Each row is where one point has got to under a steady rotation. How many steps took it there?
The counts run from 0 to 158.
[125 142 122 106  98 141 102 139 125 102 145 107  87 128 138  87  86 124
 128 125 105  93 175 142 137 143 139 138 128 173 173 178 116 117 122 121
 154 145 135 100 161 133 139 157 168  95 114 170 116 178 116 100 174 155
  83 137 112 102 116 109  70 130] : 55
[130 124  99 123  97 114 104 147 139 150 103 115  94 189 128 143 133 162
 150 117 175  87 153 126 146 157  66 135  86 139  90 121 131  94 112 106
 104  85 152 108 142 170 185 134  90 137 121 143 114 111 130 113  93 143
 112 111 127 160 154 161 144 127] : 129
[180 126  97 133 111 177 120 143 150 123 142 108  79 113 163 111 137 112
 167 107  98 123 171 137 123 108 165 109 107 161 162 135 143 116 136 165
 182 142 130  96  98 114 170 184 151 107 103 113 117 154 120 108 115 157
  95 112 117 101 127 136  97 144] : 60
[152 131 154 140 134 123 133 142 167 109  84 120  94 168 122 116  85 149
 147 134 154  96 117 117 124 139 122  85 116 145  75 176 131  81 111 132
  85 142 100 140 155 123 148 128 132 109 133 157 112 152 113 151 119 161
 100 116 200 140 160 143 100  81] : 135
[140 139 112 136 116 112 105 141 150 139  92 109 104 194 123 147 118 151
 160 117 180  82 139 121 147 155  79 116  88 155  68 145 136  82 107 109
  86 103 134 118 152 156 180 123 101 139 128 152 108 131 121 118  99 145
 102 102 155 153 161 155 125 103] : 131
[140  96 136 121  89 128 115 162 153 155  97 149  81 127 126  79 165 159
 120 161 130 121 171 170 105  99  92 141 135 115 153 108 101 132 127 141
 137 104 116 116 129 157 127 197 103  61 135 110 132 110 136 146  70 137
 131 157 112 138 145 131 159 122] : 122
[ 92 164 134 168 124 118 100 121 122 140 111 137 134 136  98 113  80 126
  82 138 187 116 135 147 141 144 109  96 141 110  96 198 134 108  88  92
  89  97 105 139 181 136  92 104 145 104 144 176 150 107 131 120  98 126
 104 114 159 120 149 128 134  95] : 18
[119 145 104 159 107 152 100 120 137 146 115 140 130  92 127  94 161 121
 152 133 105 131 164 138 155 124 120 166 132 105 199 123 116 150 121  93
 131  88 155 130 114 123 136 156 141 136  88 142 174  74 118  90 108  92
 129 111  56 116 110 125 103 154] : 91
[ 66 142  99 144 122 130 147 109 141 140 131 151  96  92 100  76  94 139
  87 148 105 130 166 135  94 102 135 108 176 138 107 165 134 124  83 116
 144  91  96 110 148 126 137 161 187 130 137 106 115 119 133 149 102 193
  91 123 159 119 139 137 134 131] : 24
[168 110 118 122 117 153 110 156 155 137  99 158 101 153 151 120 124 146
 153  93 157  74 181 153 121 124 113 155 137  96 126 140  99 113 143 107
 116 150 121 118 149 150 136 128 177 113 110 152 139 116 176  96  68  69
  87 127 118 128 151 111 100 106] : 36
[118 107 100 115  81 116 110 155 148 157 111 140  91 156 137 121 151 179
 133 129 156  96 169 147 125 130  72 146 100 125 127  93 111 112 114 117
 124  77 149 103 139 179 169 166  90 112 120 132 127 100 139 124  87 141
 128 145  99 164 154 159 157 145] : 126
[176 151  67 124 104 158  98 121  95 138 148 120 109 135 165  89 108 139
 141 131 156 131 200 130 143 144 103 137  86 137 125 158 134 131  88 107
 168 121 167 125 149 135  97 144 125 134  90 115 161 117 134 146 122 146
 142 131 113  69 152 121 111 147] : 147
[123 107 112 169 118 143 135 122 165 166 150 160  95 132 154 157  82 186
 128 113 115 106 140 131 102  91 176 101 136 142 131 118 132 146 113 125
 131 109 111 115  99 109 134 133 118 154 131 146 132 102 165 100  81 192
  84 155 133 186 144 170 100 114] : 158
[ 98 120 191 170 168 100 125 112 150 179  79 160 129 133 107 150 133 132
 125 175 128 120  77 131 101 106 125 107 158 112 116 107 110 136 126 125
  71 113 105 113 137 136 122 139 107 128 151 145 133  92 103 134  67 110
 113 128 143 175 132 171 118 102] : 102
[ 73 126 197 146 162  94 131 109 144 165  89 165 121 129  98 132 114 147
 110 186 127 108  84 115  97 122 115 116 161 109 125 102  93 133 119 119
  63 117 112 107 155 148 123 143 128 135 149 155 133  91 103 143 106 113
 120 135 132 174 141 166 112 115] : 104
[ 57 161 139 124 136 107 119 116 129 122 105 137 118 114  79  92 131 116
 114 177 123  93 130  84 131 167  78 136 122 144 125 143 118  96 100  98
 114 116 145 106 182 165 150 156 185 144 112 136 126 107  73 137 149 108
 114  94 122  94 129 132 119 144] : 110
[129 118 153 122 125 132 160 142 162  97 123 150  77 120 138  77  66 165
 119 154 126 114 135 110 101 134 144  73 123 136 112 157 117  92  99 144
 119 154 107 128 156 123 119 167 150  98 110 142 137 140 112 193 143 179
 125 144 193 119 159 142 101 115] : 139
[124 144 128 140 107 143 113 114 120 135 114 143 126  77 131  74 142 123
 142 159  92 142 160 147 145 125 130 162 149 104 215 130  95 161 114  93
 133  95 150 136 120 113 117 167 133 130  92 143 172  87 108 112 129 103
 144 121  58 112 113 124  78 152] : 89
[158 124 140 137 129 147 104 151 140 143  79 121  96 119 107  64 175 108
 125 172 123 142 164 165 115 103  99 123 149 123 136 165 118 119 130 148
 145 131 104 128 139 138 111 194 146  60 138 102 122 136 108 147  70 120
 117 118 152  79 135 118 145 104] : 118
[158 131  93  89 131 131 128 105 100 153 106 152 111 143 152  81 120 140
 150 151 117 128 199 163  95 114  98 179 161 131 108 132 101 139  96 102
 140 113 137 105 142 136 153 157 161 167 116  73 112 121 145 159  76 126
 122 104 114 101 158 136  91 134] : 30
[121 127 137 129 169 112 111 107 107 177 162 137  83 159 153 164  90 129
 118 148 159 100 121 120  85 132 120  83 105 154  76 104 140 120 107 153
 135 151 133  55 174 179 111 139 126 127 147 117 115 146 127 152 111 155
 109 147 153 139 152 165 117 135] : 46
[151 115 149 156 107 143 143 163 182 107  73 166 117  89 131  92 148 160
 132 128 109 126 148 122 114 103 158 114 134  92 155 112 107 100 115 137
 123 110 103 161  83 112 167 171 134 122  98 133 141  78 124 145  71 136
 142 100 131 126 159 162 129 105] : 5
[129 106 120 155 127 156 121 158 177 151 141 157  87 137 142 156 119 149
 133  81 165  71 143 125 100 115 124  93 113 109 104 113 125  94 135 150
 128 161 108  87 147 161 137 137 179  97 118 149 136 105 171  97  67 100
  78 136 142 144 144 135 140 119] : 40
[133 160 133 153 140 112 104 121  98 151 110 154 146 140 138 143 110 141
 115 140 200 124 134 125 136 153  89 114  84  89  84 123 128 108  83 100
  99  92 140 132 161 165 111 110 101 147 112 140 160  71 124 146  77 107
 166 101 119 121 172 166 138 121] : 13
[ 68 151 125 169 124 121 116 122 136 136 118 145 123 113  89  96  76 129
  79 138 157 122 146 141 132 126 122  95 153 120 108 199 134 111  91  95
 106 101  92 132 170 131 102 121 169  96 149 165 146 115 132 121 107 155
  89 120 165 124 138 123 135  98] : 20
[125  97 119 119  79 118 115 162 151 162 105 150  83 142 133 100 157 175
 123 143 137 109 174 161 112 111  81 144 120 115 149  91  99 126 119 130
 131  87 126 109 130 168 148 186  87  82 127 129 129 101 144 135  82 146
 134 159 100 155 151 147 161 135] : 124
[155 147  80 114 102 152 123 125 105 121 155 136  94 121 166  74  95 153
 133 143 141 124 187 115 128 155 112 121  85 134 133 138 129 121  79 116
 169 126 165 115 156 149 104 162 135 133  86 115 162 118 118 169 140 156
 154 141 123  72 157 133 108 160] : 145
[131  91 125 123  84 123 111 161 152 165 101 153  82 135 134  86 160 166
 120 149 128 117 168 169 106 103  91 141 130 115 148  96 100 131 125 134
 135  95 126 112 130 166 135 193  97  70 134 121 134 105 143 141  72 140
 134 160 107 148 150 142 159 129] : 123
[128 133 149 108 162 100 108 104  85 167 155 129  95 166 155 151  68 127
 116 163 152 100 126 136  93 143 112 100 112 167  90 128 127 129 101 139
 129 145 141  64 188 165 103 139 117 125 155 135 108 166 111 159 136 157
 113 152 138 130 152 153  92 131] : 48
[175 112 117 109 115 149 106 145 143 141  96 157 103 162 154 108 125 148
 158  99 153  87 189 162 116 124 102 167 146  99 127 143  96 116 134  97
 117 145 126 126 153 149 131 131 171 123 106 146 131 117 175 107  69  63
  98 119 112 118 153 115  91 110] : 35
[177 118 163 140 123 125  99 133 127 149 124 140 115 153 183 165  96 148
 156 120 150 113 120 157 132 135 147 117  90 113 167  97 112 140 129 131
  94 121 151 112 127 133 131 128  58 116 111 181 157 116 130 106 116 109
 146 155  77 177 138 162  70 125] : 69
[ 74 142  92 127 129 130 148 105 132 146 137 150 100  95 107  75 100 144
  98 152  99 134 170 140  90 104 129 118 176 143 109 154 129 126  85 117
 152  90 102 104 140 129 141 171 180 131 131  89 113 118 130 155  99 188
  93 117 154 114 141 138 129 138] : 25
[158 111 119 135 117 157 113 166 165 139 109 156  97 148 151 130 121 153
 151  84 160  72 171 146 114 124 116 140 133  94 129 136 102 109 142 114
 118 153 114 119 150 156 133 126 183 108 111 160 134 111 179  92  70  71
  86 129 120 128 148 117 111 108] : 37
[140 163 158 152 171 131 127  80 103 137 117 122 128  86 132  94  94  94
 137 191  89 172 109 134 125 113 163  99 153 142 154 158 129 154  97 136
 122 121 126 119 127  85 103 161 122 139 125 120 146 136  70 163 135 159
 138 109 134 100 119 148  68 130] : 83
[166 129  92 128 107 175 116 140 152 113 146 105  79 110 150 104 132 113
 162 108  95 114 174 136 124 113 162 115 114 169 168 147 144 116 136 155
 183 140 130  95 110 117 169 180 161 104 103 126 115 158 118 101 128 164
  91 113 117  92 119 126  96 141] : 59
[127 143 135 135 113 137 113 103 112 137 113 141 127  82 135  68 128 123
 139 168  83 152 154 152 140 122 141 161 155 112 212 129  93 162 114  94
 128 102 141 137 122 112 111 167 129 125  96 137 170  94 104 126 134 111
 147 130  66 105 112 127  76 152] : 88
[117 170 145 176 175 139 124  86 121 131 135 107 126  93 117 130  92  88
 137 165 107 154  92 106 133 130 168  66 121 162 126 159 163 125  98 146
 122 124 123 107 126  95 126 144 130 143 123 132 139 135  64 138 143 169
 111  97 151 107 117 160  83 133] : 80
[121 159 124 136 142 146 101 130 126 125  88 105 113 122  84  75 164  83
 132 170 130 122 153 110 135 140  84 130 129 150 115 176 135  97 111 126
 143 127 130 119 164 147 133 171 180 109 123 111 120 136  77 138 106 107
 105  80 144  55 129 111 135 122] : 114
[135 105 119 151 123 156 116 164 175 142 129 156  87 137 146 143 121 147
 139  77 162  71 151 131 108 123 124 104 120 100 113 126 121  98 139 134
 128 158 103  98 143 162 139 131 181  99 115 157 137 108 178  91  66  88
  80 131 133 143 146 125 131 114] : 39
[134 139 109 113  95 151 106 141 136 101 142 105  80 120 139  90  96 113
 138 112  97  99 176 137 136 136 147 126 126 176 177 174 126 114 124 126
 168 139 133 101 141 127 152 164 176  95 107 163 111 174 120  96 162 158
  76 129 111  93 115 108  78 134] : 56
[104 172 134 190 162 139 123  95 134 126 151 110 123 103 120 149  86  93
 139 135 122 129  83  91 151 140 171  56 102 158 127 159 170 111  99 140
 119 119 125 103 128 104 147 129 134 143 119 158 143 124  74 114 147 161
 103  89 146 120 115 160  94 135] : 78
[116 120 137 149 163 130 125 128 132 172 161 145  82 143 151 169  96 139
 119 125 166  87 115 112  84 122 124  70  99 142  74 100 148 111 116 163
 137 159 123  61 161 174 122 143 144 117 142 122 123 130 138 138  91 147
  98 141 149 142 150 162 137 138] : 44
[128 171 150 172 177 131 125  80 111 133 132 110 125  92 120 121  91  83
 132 171 106 162  96 116 128 126 170  73 137 157 133 161 152 135  94 144
 123 124 121 111 127  90 117 152 129 142 125 123 136 136  61 154 138 168
 123  97 150 102 116 156  78 131] : 81
